128 stands for zero in the data rows.
Here are some points, one per row:
[119 120 117 126 118 123 121  99  95 117  89 177 117 101 157 197 126 191
 169 222 112  58 172 111 171 123 129 142 156 194 162 185 181 182 172 204
 166 172 176 142 120 139 100  98 100 112 128 139]
[126 121 113 116 118 128 107 125 144  97 210 109 150 211 105 128 119 126
 126 162 147 107 139 196  97 177 170 176 179 153 178 156 176 218 203 167
 171 186 131 197 104 103  89  98 120 119 125 133]
[100 107 107  99 113 123 107 119  89 180 167  68 136 137 240 130 219  87
  94 138 142  73  89  80 184 101 138  83 179 127 167 116 121 142 174 144
 163 124 158 148 120 103 107  82 109  97  91  94]
[167 160 170 124 161 109  71  97  95  83 103  93 129 108 109 107 154 100
 123 109 122 120 139 125 110 108 110 138 128 102 120  99 142 131  82 137
 107 129 201 154 149 171 108 159 177 129 156 134]
[114  66  71 109 122 117 103 144 103 103 147  98 121 103  82 145  99 104
 113 126 113 132 118 120 104  72  92 110  86 127 116 138 171 166 143 132
 168 157 145 146 226 192 178 110  87  93  67  85]
[127 112 105 115 143 150 165 128 136  45 153 176 137 108 153 128 208 154
  84 170 164 147 140 218 216 195 114 103  64  73  86 111 109 117 117 124
 110 108 117 105 121 123 119  99 127 150 172 156]
[157 185  90 137 119  70 102  81 106  94 104 143  98 107 160 114 110 118
 117 114 113 117 119 117 103 101 119 116  97  93 115 129  78 103 154 121
 147 157 117  88 106 130 151 109 186 121  80 108]
[ 95 120 137 177 144  37 176 185 125 100 128  91 131  89 186  86 125 153
 137 132 119  74  75 152 117  94 139 174 126 119 103  94 115 125 121 112
 106 109  99  93 114  81  97 170 104 126 120 137]
[155 176 190 147 251 156 139  67 206 241 171 141 147 155 106  86  80 168
 149 146 100  98  80 114 137 140 111 121  99  92 149 111 120 113 127 130
 124 159 140 132 181 147 147 144 113 121 116 140]
[ 81 105 105 138  70 170 125 162 131 155 202 163 104 185  87 112 172 217
 205 128 183 148 204 140 161  90 161 150  93  54  94 102  97 106 110 120
 125 124 122 124 114 128  95 130 126 173 145 192]
[178  60 103 150 146 129  84 110 109 115 110 101 103  99 110 111 149 115
 119  98 120 113 125 114 102 121 123 112 120 109 118  86 107  78 158 152
 118 167 146 123  99 152 135 181 110 113 143 110]
[126 155 113 163 132 133 143  49 115 191 129 153 111  95  97 118 120 108
  99  97 109 109 114 119 116 101 127 121 109 117 102 103 120 134 107 101
 157 125 115 161 141 121 147 101 125  69 198 112]
[ 99 103  96  83 100 105 118 112 116 127 105 207 217  86  90  89 123 149
 121  97  64  84 119 122  99 101 145  99 157 114 107  98  98 114 112 103
  99  94 110 122 112 126  78 113 153 158 148 100]
[101  92 129 102 105 121 122 116  99  99 110  92 104 166 100 116 104 116
 103 101 111 102  90 108 102  94 133 156 129 163 116 163  99  79 122 143
  60 144 104 121 124  91 145  54 120 120 142 131]
[139  98  87  98  99 122 104 112 110 118 111 160  98 149 104 111  96 122
  80 108  99  81  81 191 135  99  63 122 160 142 135 124 121 101  99  93
 130 112 103 102 114  92  97 141 147 165 147 176]
[181 159 155 189 155 219 215 135 206  99 183 152  80  76 105 102 185 157
 122 192  99 176 100  84  77 104 103 119 134 129 136 120 124 102 131  98
 108 124 148 128 147  80 109 129 119 142 116 116]
[155 162 166 130  79 184  39 167  91  88 104 104 147 104 110 102 100 112
 120 114 113 111 113 115 121 132 131 112 122 121 114 125  87 130 162  81
 133 139 163 103 150 153 159 170 106 115 145 135]
[128 114 135 153 144  74  83  97  92 110 109 108  92 169 100 174  97 129
  93 108 117 116 105  92 117 116 106  97 114 100  91 146 134 129 160  86
  79  65 146 140 130 101 102 112 123 155 127 156]
[183 169 173 195 164 214 147 177 204 122 132  68 255 175 159 253 136 160
 180 123 134 118 141 125 107  79  88 106  96 118 112 107 110 123 112 117
 104  91  85 101  99  97 148 125 147 159 142 117]
[ 97 176  97 148 183 156 144 102 206  63  89 107  98 112 105 109 108  90
  92 117 132 121 162 101 122  93 128 100 127 132 136 117 117 121 106 100
  79 140  84 160 112 142 106 131 109 121 109 129]
[145 129 149  62  81 121 100 105 114 107 126 105 107  92  97  98 112 114
 108 113 123 117 106 104 107  92  95 163  82 144  90 109 164 115 115 140
 137 103 117 140  82 128 139 126 102  97 106 130]
[210 167 170 137 181 135 234 255 136 138 129  76  91 111  93 110  84 197
 136  66  79 112 134 124 147 132 139 107 118 132 144 137 139 129 124 104
 159 134 177 169 119 143 156 113 156  98 125 113]
[ 91  89 107 112 119 109 110 100 105  96 167 169 142 117 105  87  96  97
 158  59 138 122 183 102 132 162 119 109  95 135 124 103 112 118 114 105
 110  98 117 108 113  87 150 121 184 145 139 206]
[143  92 107  89 103  91 139 100 119 112  92  94 117  91  85 164 136  86
 121 168 118 181  69 101 145 114 157 101  98 104 126 131 111 138 112 122
 121 111  92 110  97  95 110 173 163 120 171 205]
[133 119 125 100  82 136 102 116  89 108 102 160  99 142 172  95  97 128
 133 100 105 121  86  86 115 137  87 105 102 115  99 110 166 119  92 135
  90 151  74 109  97  96 132 129 104 105 114  83]
[136 150 145 151 166 219 171 182 129 185  86  93  96 137 160 102 140 101
 142 114 135 108  81  93 107 126 124 144 125 131 146 140 142 124 113  98
  98  78  87  78 124 202 106 117 185 132 167 155]
[147 176 181 156 192 158 152 205 117 115 235 213 101 149  96 184  88  81
  69 150 116 115 105  91 124 120 135 128 127 130  94 118 115 123 111 182
 145 154 160 139 165 157 153 184 153 132 123 105]
[122 122 130 129 125 107 106 102 113  88 204 144 255 152 221 123 113 214
 137 135 148 222 144 128 145 131 166 133 156 173 197 174 198 149 161 180
 181 170 140 126 140 136  94 109 125 103 135 136]
[ 74 110 144 118 123 111  96 107 108 105 106 105  90 101 133 129 108 124
  99  99 116 108  94 130  81 118 160  79 104 123 157 112 124 131  78 123
 111 104 145  83  94 115 126 111 102 181 139 148]
[108 119 155 114 106  92 135 199 202 160 175 135  98 119 111 131  77  51
 180 187 162 110 162 158 108 136 129  76  78 111 125 106 127  89 129 114
 120 123 112 104 116 105  90  93 141 117 170 126]
[105 141  79  79 155 163 153 144  62 191  98 116 106  68 171 134  60 156
 172 184 222 205 175 152 113 129 101 122 149  84  87 100 103 122 121 122
 117 125 127 118 118  88  99 110 131 149 159 150]
[165 155 219 193 204 167 154 202 102 145  57 217 161 137 100  67 156 118
 105 163 197 125 132 135  96  97 103 101 116 114 121 136  94 109 135 119
 149 108 109 162 103 119 154 124 112 107  93 114]
[110 126 114 113 123 112 142 133  71 158  49 245 163 182 130 235 195  96
 164  76 135 179 113 154 123 163 160 181 138 163 210 158 174 145 189 156
 153 169 168 157 153 125 114 108  94 117 120 132]
[139 120 125 105 109  85 115 113 186 125 122 172 160 125 130 198 193 228
 152 198 248 171 147 179 189 193 198 186 190 197 127 114 129  92  82  54
  87 118 115 124 130 151 161 130 125 114 111 102]
[105 119 115 122 110 117 118  91  96 146 135  72  94 197 149 144 165 133
 232 174 132 148 136 176 130 169 154 123 143 161 109 129 113  75  65  96
 115 106 126 133 135 128 108 123 111  71  57 103]
[193 179 117 170 122 105  87 153  91  81  95 124  99 111 106 110 111 115
 132 113 122 116 116 104 126 140 129 123 138 112 134  92 102 130  93 171
 167 114  96 185 205 157 149 135 145 176 146 137]
[ 73  96 141 122 110 115 160  82 116  84  94  93  96 135 143 105 108 123
 138 139 123 127 123 126 123 113 109 116 115 142 136 132 134 132 191 144
 191 175 186 214 199 211 251 225 223 211 174 120]
[111 174  81 131 103 137 133 204 134 192 143  88 177  89 120 105 182 123
 101 111 114 110 107 124 101 125 100 101 103 127 111 176 150 160 136 167
 124 194 187 190 179 177 204 196 175 154 132 130]
[179 154 212 203 110 177 220 101 137 203 122 131 101  97 176 113 113  88
  93  80 126 118 131 147 129 124 138 117 143 124  73 105 144 142 151 171
 147 163 149 136 168 183 139 150 140 168 106 154]
[105 117 137 112 120 106 107 102  78 201 167  93 106  76  73 148 230 208
  87 137 120 156 183 137 115 177 146 157 132 159 165 153 121 152 143 131
 125  95  68  91 117 112 112 124 119 113  96  78]
[ 88 102 125  97  76 104 140 113 239  93 104 127 115 120 140 166  77 152
  91  77 152 117 101 112  93 145  78 132 145  90 169 147  96 164 138 160
 161 103 170 128 136 175 114 111  89  69  84  95]
[ 96 100 114 115 109 124 127 116  95 105  89  83 201  94 181 114  84 108
  68 180  48 138 165 110 136 169 164 180 122  94 125 109 105  80  95  92
 115 112 114 130 120 117 108 119  89 137 122 151]
[138 117 111 130 109 110  92 141 140 192 194 180  77 147 196 114 107 113
 149 174 130 219 195 199 181 161 175 187 182 178 188 159 128 161 126 121
  64  57 105 105 110 136 160 140 122 112 110  88]
[ 86 133 120 137 133 138  88 170 170 154  69  88 113 186  75 121 160 120
 113 138  77 207 160 147 186 136  82 117 140 131  90  83 104 112 115 129
 133 130 114  98  95 105 125 106 137 135 145 157]
[121 119  98 118 108 131 147 100 164 116  54 115 201 237  54  89 113 124
 110 128 182 120 154 129 145 151 184 155 157 151 157 153 193 163 155 164
 142 120 140  64 134  85 115 132 118 111 101  78]
[105 122 127 131 131 129 126 101  91  98 197 109 172  29  65 181 123  75
 215  89 151 120 119 163 209 155 128 170 204 140 148 190 149 150 132 133
 133 136 101  97  89 110 121 115 104 121  97  89]
[170 136 123 100 139  87 191  79 130 159 191 102 128 219 162 130 126  88
 135  96 113 113 135  82  90 130  87 106 119 127 111 128 103 121 104  95
 117 107  99  92  90 141 139 148  74 169 165 143]
[121 100 113 103 131 115  83 147 236 138  86 181  95 148 237 127 159 108
 158  97  96 133 165 107 150 158 164 172 151 171 123 206 177 182 153 150
 176 160 140 162 133  86  97 116 113 125 121 114]
These points spread out most along one direction. Take the direction at right angles to it along which they spread out most. Then take the direction at right angles to both along which they spread out most. Go by this last direction. For each point below, how far along it does it lie, from 0 to 99? 50 is the average, and the first point above lies past it. One standard deviation of the points above along it is 16.
[ 95 120 137 177 144  37 176 185 125 100 128  91 131  89 186  86 125 153
 137 132 119  74  75 152 117  94 139 174 126 119 103  94 115 125 121 112
 106 109  99  93 114  81  97 170 104 126 120 137] >> 48
[105 122 127 131 131 129 126 101  91  98 197 109 172  29  65 181 123  75
 215  89 151 120 119 163 209 155 128 170 204 140 148 190 149 150 132 133
 133 136 101  97  89 110 121 115 104 121  97  89] >> 54
[105 141  79  79 155 163 153 144  62 191  98 116 106  68 171 134  60 156
 172 184 222 205 175 152 113 129 101 122 149  84  87 100 103 122 121 122
 117 125 127 118 118  88  99 110 131 149 159 150] >> 35
[178  60 103 150 146 129  84 110 109 115 110 101 103  99 110 111 149 115
 119  98 120 113 125 114 102 121 123 112 120 109 118  86 107  78 158 152
 118 167 146 123  99 152 135 181 110 113 143 110] >> 63
[101  92 129 102 105 121 122 116  99  99 110  92 104 166 100 116 104 116
 103 101 111 102  90 108 102  94 133 156 129 163 116 163  99  79 122 143
  60 144 104 121 124  91 145  54 120 120 142 131] >> 68
[100 107 107  99 113 123 107 119  89 180 167  68 136 137 240 130 219  87
  94 138 142  73  89  80 184 101 138  83 179 127 167 116 121 142 174 144
 163 124 158 148 120 103 107  82 109  97  91  94] >> 64
[128 114 135 153 144  74  83  97  92 110 109 108  92 169 100 174  97 129
  93 108 117 116 105  92 117 116 106  97 114 100  91 146 134 129 160  86
  79  65 146 140 130 101 102 112 123 155 127 156] >> 64
[143  92 107  89 103  91 139 100 119 112  92  94 117  91  85 164 136  86
 121 168 118 181  69 101 145 114 157 101  98 104 126 131 111 138 112 122
 121 111  92 110  97  95 110 173 163 120 171 205] >> 61
[210 167 170 137 181 135 234 255 136 138 129  76  91 111  93 110  84 197
 136  66  79 112 134 124 147 132 139 107 118 132 144 137 139 129 124 104
 159 134 177 169 119 143 156 113 156  98 125 113] >> 31
[122 122 130 129 125 107 106 102 113  88 204 144 255 152 221 123 113 214
 137 135 148 222 144 128 145 131 166 133 156 173 197 174 198 149 161 180
 181 170 140 126 140 136  94 109 125 103 135 136] >> 50
[ 73  96 141 122 110 115 160  82 116  84  94  93  96 135 143 105 108 123
 138 139 123 127 123 126 123 113 109 116 115 142 136 132 134 132 191 144
 191 175 186 214 199 211 251 225 223 211 174 120] >> 74
[ 86 133 120 137 133 138  88 170 170 154  69  88 113 186  75 121 160 120
 113 138  77 207 160 147 186 136  82 117 140 131  90  83 104 112 115 129
 133 130 114  98  95 105 125 106 137 135 145 157] >> 42
